Each row is where one point has got to under a steady rotation. How many ticks took it there?
The counts run from 0 to 161.
[136 111  95 154 117 149 151 168 143  87  87 128  86 119 123 111 111  96
 153 147 125 126 145 147 161 116  89 150 122  93 113 131 112 114 112 124
 145 111 170 112 128 117 173 123  95  63 105  84  88 153 133 124 133 145
  94 120 123  65 106 153 157 117  87 103 144 187 134  88 134 151  97 119
 162 136  99 132  96 153]  43
[110 154 101 186  57 121 132 186 168 128 119 119  85 137 158 121 147  96
  95  99 134 130 120 156 117 115 121 103 125  95 140 149 140  80 122 117
 140 132 135 112 136 131 129 103 128 113 144 117 105 165 136 149 133 195
  74 167 113 112 104 138 142 116 130 123 125 176  95  56 146 106 145 109
 105 124 125 113 113 126]  50
[115 160 111 116 144 113 136 150 104 142 140 146 167 131 132 123 141 146
 151 143 135 131  88 133 104  67 165 168 127 102  80 108 153 180 125 154
 104  85  98 120 139  94 115 126 120 103 115 112 154 127  97 117 154 112
  61 118 172 120 133 119 175 118 135  93 105  74 157  94 140 125 113  84
 102 170 113 123 128 111]  23
[164 130 188 147 171 129 140 143  80 117 107 111 132 112 135 146  94 156
  86 117  95 133 114 125 157 134  99 154 128 115 131 166  74 104 127 167
 132  80 165 120  94 101 148 140 137 172  89 164 138 184 126 147 139 123
 143 149 120 142 155 124 117  68 113 118 150 122 134 106 144 128 122 107
 167  92 172 147 160 100]  69
[ 90 128 136 131 118 111 134 175 131 152 121 166 144 133 141 138 152 142
 134 151 156 127 102 143  98  79 168 143 122  88 116 140 155 180 150 136
  94 111  99 120 136 107  92 123 126 108 118 102 159 117 100 118 150 151
  66 157 158 118 141 115 158  88 146 105  97  56 136 108 143 122 153  95
  96 164 110 151 155  77]  26
[ 89 113 139 126 111 111 136 178 138 155 112 168 138 130 151 151 154 141
 127 152 158 129 116 147 102  88 160 142 123  87 122 147 149 191 152 126
  95 124 108 119 138 113  88 122 127  93 121  93 158 116 108 121 147 156
  66 158 141 118 140 116 155  80 144 104 103  70 131 124 141 136 156 102
 103 168 107 166 152  71]  27
[142 117 132 143 129 116 132 210 146 106 122 166  89 159 133 129 146  99
 158 159 177 125 116 141 139 122 106 141  70 133 150 140 207 135 151 101
 146 117  66 126 147 122  97 147 145 103 142 125 102 116  97 119 130 110
  64 156 138 159 135  96 140 134 106 157  82 111  83 108 149 124 155 147
 137 108 124 117 135 118]  131
[ 80  77 123 121 137 111 139 130 113 112  99 148  85  66  99 128 123 146
 139 181 122 103 135 140 139 122 123 133 110  80 151 113 126 106 138 153
 123 113 134 113 118 122 170 122  85  81  94  88 128 119 124  95 138 139
  82 163 128  63 124 115 145  61 131 113 147  70 128 103 138 106 130 124
 117 106 101 150 137 102]  36
[111 134 152 180 101 124 121 133 117 115 138 124 116 179 168 148 149 132
 107 135 155 110 136 138 128  89 130 154 130 134 136 188 156 149 106 118
 122 172 210 122  90 136  70 115 120 106 143 136  88 150 120 126 113 158
 101 150 157 132  95 170 169  96  93  94 136 155 144 128 144 155 156 165
 126 139 117 137 112 111]  156
[111 103 105 155  92 121 112 117 177 141 174 161 113 126 101 122 132  95
 143 128 164 139 149 139 129 121 140 116 132 145 155 123 184 163 135 127
 155 158  96 100 166 204 138 144  99  99 168  89 107 120 123  94 123 151
  99 137 107 124 117 127 123 128 133 109 110 117  93 153 143 127 127 189
  59 122 119  89 127  84]  120
[110 125 119  86 176  96 141 132  95  96  89 128 103  90 142 165 151 130
 105 131 127 117 115  79 141 110 116 128  94  81 155 127 186 134 146 157
 150  95 101  93 147 107 124 118 123 133 140 148 122 141 126 115 146  92
  76 147  85 154 106 111 150 112 139 141 105 100 125  67 194  91 133 120
 150  92 151 114 141 146]  139
[127 145  90 167 113 147 145 159 139  94  91 122  98 113 120 118 110 112
 144 141 104 130 114 149 162  98  95 144 121  95 108 118 127  92 112 144
 143  88 156 105 126 108 179 129  99  80 108 115  97 175 132 133 141 150
  86 140 131  68 110 152 154 121 107 108 142 177 119  53 147 129  97 103
 141 134 121 110  83 163]  45
[ 97 138 129 127 124 112 136 169 122 154 127 161 154 130 135 133 151 143
 139 154 145 125  93 141  97  69 162 157 121  91 103 131 156 177 146 139
  95  99  98 120 133  99 104 126 127 108 117 110 159 125 100 117 152 143
  60 152 167 124 143 116 160  93 144 104  99  55 143 100 144 121 143  88
  89 162 113 138 143  92]  25
[138  90 115 138 145 144 159 127 195 129 121 156 151 154 125 146 117  93
 154 121 157 124 178  98 145 112 120 152 126 110 126 173 126 197 159 121
 114 106  96 113 161 134 163 158 130 130 123  69 134 110 117 121 133 147
 134 115 100 114 185 143  81 121 118  96 113  86 120 168 104 142 125 153
 141 149 158 101 171 120]  109
[142 110 115  99 185 110 151 107 137 112 141 133 167 122  83 130 113 145
 146 139 129 114 143  88 151 132 129 154 130 119 110 114 110 138 154 162
 133  72  72 131 150 112 188 136 119 162 127 100 161 106 109 118 132  90
 135 106 123 126 168  82 101 119 140  94 125  41 131 150  98 116 104 136
 158 126 163 108 169 139]  104
[107  75 102 149 106 132 150 164 157  99  92 140  67 110 126 110 125  95
 153 152 150 104 165 147 141 133 106 137 108  83 145 148 115 111 130 114
 127 133 152 125 131 130 163 116 102  68  92  56  94 110 137 113 119 161
  83 144 122  59 127 150 137  90  87 119 147 139 128 122 118 136 130 137
 148 120  87 145 138 130]  40
[136 135 166 146 169 119 118  77 166 136 151 156 138 159 114 138 145 145
 177 201 117 118 135 102 179 126  87 146 102 127 153 161 153 139 135 138
 135 118 124 140  81  93 161 146 150 144 118  96 118 130 101 108 145 135
 116 167 160 150 167 149 155 117 116 136 130  62 127 151 154 117 183 148
 113 115 136 107 123 157]  2
[108 108 110 162  99 119 116 103 177 143 172 161 122 125  99 130 131 101
 134 130 157 133 146 132 132 108 139 117 126 144 159 123 185 163 143 138
 150 146  98  97 160 190 139 155  97 102 166  92 114 129 123  97 128 164
 102 148 110 116 124 127 116 117 143 107 110  97  94 144 146 119 125 184
  49 118 127  81 128  83]  119
[ 96  79 125  95 148 119 132 139  90 108  98 146 125  71 109 146 129 158
 131 188 122 139 122 135 143 117 131 138 139  81 125 100 128 155 138 166
 128 115 155 105 131 127 151 120  76  71 113 107 139 132 127 103 141 114
  94 137 111  80 106 100 170  67 136  88 139 101 150 117 154 139 112 118
 146 145  98 182 117  83]  33
[148 115  96 132 132 126 121 141 122 112 165 149 121 129  85  99 124 102
 171 149 163 159 115 151 146 126 122 140 124 156 121  90 185 154 128 140
 164 134 100 117 158 184 130 148  94  81 161 110  90 130 114  97 119  92
  93 104 128 139  94 101 169 146 113 108 114 142 114 142 149 154  87 183
 113 122  96 107  96  99]  124
[159 180 133 175 121 121  97  57 140 118 170 115 129 118 107  90 106 135
 124  94 105 108 126 128 130 127 130 144 151 173 124 140  81  71  87 123
 155  90 150 132  86 142 187 113 128 172 123 107 137 143 132 129 114 134
 128 152 131 143 152 156 113 120 112 120 163 118 123 145 117 115 111 137
  72  95 112  84 155 158]  82
[129 133 139 152 122  85 156 193  85 155 146  95  89 123 140  95 119 128
  86  82 149 129  95 150  98 139 134 124 116  94 121 147 103  55 126 148
 135 114 111 163 119 133 110  95 148 177  98 146 128 140 123 130 109 137
  89 146 163 153 117  86 145  94 121 126 140 112 113  76 133 105 121 131
 129  83 127 142 170  93]  60
[104 156  77 112 107  85 111 105 182 123 188 140 134 153 140 108 185 123
 133 125 154  97 141 106  94 114 180 147 106 131 139 123 159 145 125 130
 124 141 102 120 156 109 133  81 127 111 123  64 117 105 122 114 140 127
  66 114 135 133 125 136 150 132 127 140 125 101 147 135 118  89 159 110
  77 137 117  70 129 146]  15
[179 174 130 188  88 129  99 119 177 128 170 135 140 177 136  95 128 111
 126  99 142 131 131 141 118 124 129 141 155 186 104 161  89 109 106  78
 145 118 134 152  92 148 147 111 158 161 153  92 129 129 126 142 104 146
 125 142 135 166 161 146 120 144 104 116 138 142 109 177 105 155 135 146
  98 141  92 107 147 149]  86
[141 148 100 134 101 104 136 183  99 130 140  92 110 122 150 106 141 121
  81  80 136 167  94 147 114 139 129 107 157  97  98 112 109  80 111 153
 149 129 142 130 142 155 118  86 118 124 145 148 115 169 142 143 122 129
  97 110 115 141  71  92 176 123 135 105 141 202 125  67 154 134  96 124
 146 123 116 147 102 111]  55
[135 149  99 143  83 108 138 191 117 128 139  97 108 132 155 108 147 109
  81  87 139 171 104 150 112 136 127 107 150  94 105 124 111  94 116 138
 151 140 150 126 147 156 110  87 119 119 152 137 108 167 144 149 124 135
  95 113 104 136  71 103 168 121 127 101 139 213 126  75 154 134 113 122
 147 132 114 143  97 107]  54
[143  96 111 136 147 154 152 118 181 125 124 158 169 148 118 150 114  91
 153 121 144 143 169 104 159 107 114 150 142 111 112 158 133 223 156 135
 125 108 118  97 172 147 165 164 112 108 143  81 125 129 125 117 146 140
 147 101  89 109 162 155  98 129 123  81 111 120 127 169 121 164 110 158
 140 166 159 104 138 116]  111
[124  97  97 149 115 150 149 166 152  90  85 133  82 120 125 110 114  91
 153 144 139 121 152 148 155 121  95 143 122  94 118 132 109 122 116 123
 142 127 163 119 136 124 167 117  97  59  95  73  82 137 139 124 124 150
  97 127 118  62 116 154 150 111  85 110 147 177 135 107 130 156 104 130
 164 137  90 142 109 147]  42
[127 123 108 143 137 144 124  77 152 130 148 153 164 106  91 149 111 125
 146 134 111 144 134 110 162  90 127 139 151 134 127 114 164 193 142 164
 149  97 116  78 157 155 177 174  83 108 160 115 130 162 115 102 156 142
 129 125  99 100 136 144 114 123 150  82 119  99 113 124 157 128  97 151
  75 145 163  78 115 107]  115
[141 172 144 142 103  98  89 129 157 132 167 146 175 161 112 136 152 167
 100 147 122 143 103 126 130 128 143 122 151 172 110 121 119 101 150 120
 143  93  92 138 113 116 143 125 147 178 187 140 188 140  94 155 128 126
 114 157 121 181 155  65 119 121 168 106 130  69  93 147 109 107 143 114
 111 137 144 118 145 127]  94
[191 186 133 166 101 134  90 133 158 111 165 134 177 180 130 109 130 138
 129 126 127 162 107 141 136 124 121 144 168 191  72 134  93 126 114  95
 152 101 139 144 102 137 148 120 146 159 180 123 147 155 116 155 115 114
 132 122 122 172 143 113 143 156 120  90 135 157 118 168 110 166 115 134
 141 163 103 122 114 148]  89
[159 105 115  77 163 106 129 129 139 101 150 137 175 142 104 130 138 149
 124 145 143 148 147  94 146 161 140 137 144 136 102 108 100 151 154 141
 135 100  98 134 158 129 169 113 120 150 157 102 160 106 115 131 121  70
 144  80  94 153 149  56 120 129 140  89 136  91 133 180  91 138 108 146
 191 143 142 137 150 121]  101
[102 138 141 183 131 120 151  92  96 133 127 116 103 148 137 137 119 127
 124 111 135  91 116 113 126  58 124 160 118 105 128 186 168 135 109 138
 123 128 176 127  87 114  94 124 122 141 109 140  90 145 113 103 118 160
  91 166 178 124 118 184 163  96 104 100 142  94 143  87 173 116 144 154
  91 118 130  98 137 146]  152
[133 152 105 137 116  95 145 173  72 141 149  88 107 109 132  95 132 138
  84  86 125 154  76 146 110 131 135 117 140  96  97 108 111  54 120 164
 151 108 125 143 134 142 124  87 120 150 134 158 125 165 132 137 120 120
  91 122 139 145  82  77 168 114 138 108 142 154 125  59 151 108  95 117
 139 103 122 141 119 104]  57
[104  80 129  97 129 120 127 162 108 117  98 159 135 100 130 161 151 150
 121 175 144 150 123 138 130 119 139 135 142  81 122 119 130 189 152 151
 117 135 152 108 140 132 121 118  92  65 123  98 139 129 126 113 141 123
  98 130 104 101 111 103 170  71 132  87 122 118 156 138 150 160 124 118
 158 160  97 196 116  69]  31
[101 137 146 190 117 121 145 102 106 136 128 119 102 158 151 140 128 124
 119 117 140  92 121 124 123  61 130 156 119 112 136 189 168 137 103 132
 120 140 176 128  82 121  81 126 131 136 113 140  90 143 117 110 116 173
  88 163 181 128 119 184 154 101 102 105 131 101 138  98 161 121 159 158
  91 122 124 104 141 132]  153
[134 128 153 148 141 120 105  91 198 125 154 163 137 180 132 146 165 129
 161 199 131 116 156 101 172 129  94 144  95 127 162 169 155 157 140 116
 132 140 142 132 100  97 144 142 151 129 130  81 109 125 107 120 146 150
 112 161 133 151 165 156 147 119 110 141 128  94 130 173 146 117 202 147
 120 127 134 107 120 154]  4
[ 77  77 121 131 126 114 142 137 131 112  97 145  74  77 107 120 121 128
 141 172 134  92 146 138 135 126 124 133 103  80 158 123 128 105 134 146
 128 115 131 118 122 125 168 114  90  85  84  75 118 111 132  94 130 157
  78 167 129  57 125 124 134  62 119 120 150  84 124 109 132 103 130 128
 117 106  98 145 144 111]  37
[116 147 100 176  55 118 131 195 166 131 126 117  86 140 165 120 152  92
  84  88 141 137 122 154 106 121 123 102 138  93 132 146 132  88 122 115
 145 144 146 120 141 142 120  95 127 108 144 118 105 162 143 146 128 186
  83 154 103 115  92 131 147 114 127 123 128 194  98  69 145 122 141 113
 116 128 119 119 113 121]  51
[147 107 103 135 147 158 150 108 169 117 124 150 172 138 112 155 112 101
 149 120 131 148 163 101 165 101 115 151 154 121 109 142 136 226 155 145
 130 106 127  88 165 147 167 170 100 100 146  91 125 146 123 119 142 137
 148 102  83 106 151 153 105 128 127  74 115 125 134 157 133 162  97 153
 136 169 161 101 124 117]  112
[115 156 154 149 126 103  95 109  80  94 152 106 142 145 145 145 157 175
 108 154 115 108 103 155 133 117 143 151 134 160 140 127 138 110  96 156
 133 155 206 109  92 124 105 112  87 103 156 167 102 173 115 131 127 109
  93 140 156 132  67 125 185 103 110  96 146 151 150 107 134 138 128 132
 140 127 118 145  96 113]  160
[153 117 161 148 127 119 110  99 146 104 129 121 119 121 159 141 129 123
  72  92 119 122 170 113 138 159 115 133 149 139 167 179  60 125 121 124
 140 133 193 108 103 154 155 111 133 147 108 106 123 153 153 142 124 148
 153 150  69 139 150 159  97  83 100 125 155 171 137 172 124 142 143 141
 135  98 139 142 160 103]  75
[165 111 162 144 140 114 163 208  93 135 121 114 104 148 163 113 112 112
  95  89 159 151 126 145 125 154 105 144 122  95 111 182  74 107 132 129
 124 127 144 161 116 128  97 107 162 159  92 134 116 135 129 138 108 126
 125 124 138 158 142 101 139  93  88 117 140 155 138 125 120 157 126 135
 192 111 129 175 169  80]  64
[159 183 136 191 101 123 100  92 168 124 173 126 130 143 123  87 116 118
 126  91 128 112 132 139 114 125 134 146 142 180 122 160  84  82  98  96
 148 102 130 145  85 147 168 112 149 171 136 100 132 128 127 134 104 152
 117 156 140 150 160 157 106 128 106 125 149 120 107 163 104 127 132 145
  75 113  96  85 162 153]  84
[111 139 120 150 162 120 156  84  70 124 119 108 108 121 132 131 107 127
 129 108 127 101 114  99 137  58 117 168 126  87 113 164 162 141 108 156
 133 107 173 129  94 115 113 121 114 135 103 144  87 152 126  98 114 128
 101 134 169 124 106 185 168 112 100  96 140 107 161  84 181 121 116 156
 113 119 125  97 131 161]  150
[118  98  99 110 165 111 162 106  92 112 104 104  95 118 158 136 140  93
 115  87 151 116 147  72 121 106 121 150 127  68 121 169 145 172 119 137
 132 134 162 126 129 144 107  94 117 120 116 110  78 116 150  96 112 108
 109 110 111 142 100 172 174 126  94 107 141 151 171 119 182 137 123 177
 164 124 109 127 143 157]  146
[131  93 117 137 151 141 155 126 189 127 125 157 148 146 118 135 114 103
 148 119 153 111 175  96 142 113 123 151 125 108 129 170 120 185 159 131
 119 101  83 120 162 124 168 153 132 143 122  70 143 103 110 120 131 146
 130 120 114 115 187 131  80 116 128 100 111  64 116 167 102 126 131 152
 133 143 163  96 188 121]  108
[170 157 135 145 142 122 102  56 118  94 149 100 136 101 121 114 111 136
  98  96  96 131 140 112 142 144 121 146 161 162 128 134  60 101  92 141
 163 102 188 115  94 157 199 114 106 152 124 119 125 167 152 134 119 114
 151 128  93 132 132 154 118 115 106 110 172 166 147 159 131 138  95 146
 116 100 114 113 138 146]  79
[153 110 155 153 132 110 166 213  96 144 130 109  96 149 162 105 120 112
  92  86 165 137 118 150 114 150 118 137 115  96 119 181  78  94 131 130
 122 129 129 167 113 137  92 105 164 164  94 130 113 134 126 141 106 138
 114 130 152 160 138  99 139  92  95 129 136 139 128 118 125 141 136 143
 178  98 126 172 178  82]  63
[177 109 162 144 147 118 161 200  86 127 117 112 116 147 160 117 108 121
  94  93 143 150 124 140 134 148 107 154 130 100 103 177  68 117 130 138
 123 119 153 155 111 123 102 115 155 156  97 140 115 149 127 139 118 119
 140 121 138 157 142 112 143  94  88 118 139 159 148 126 130 159 117 134
 204 113 135 180 158  81]  65
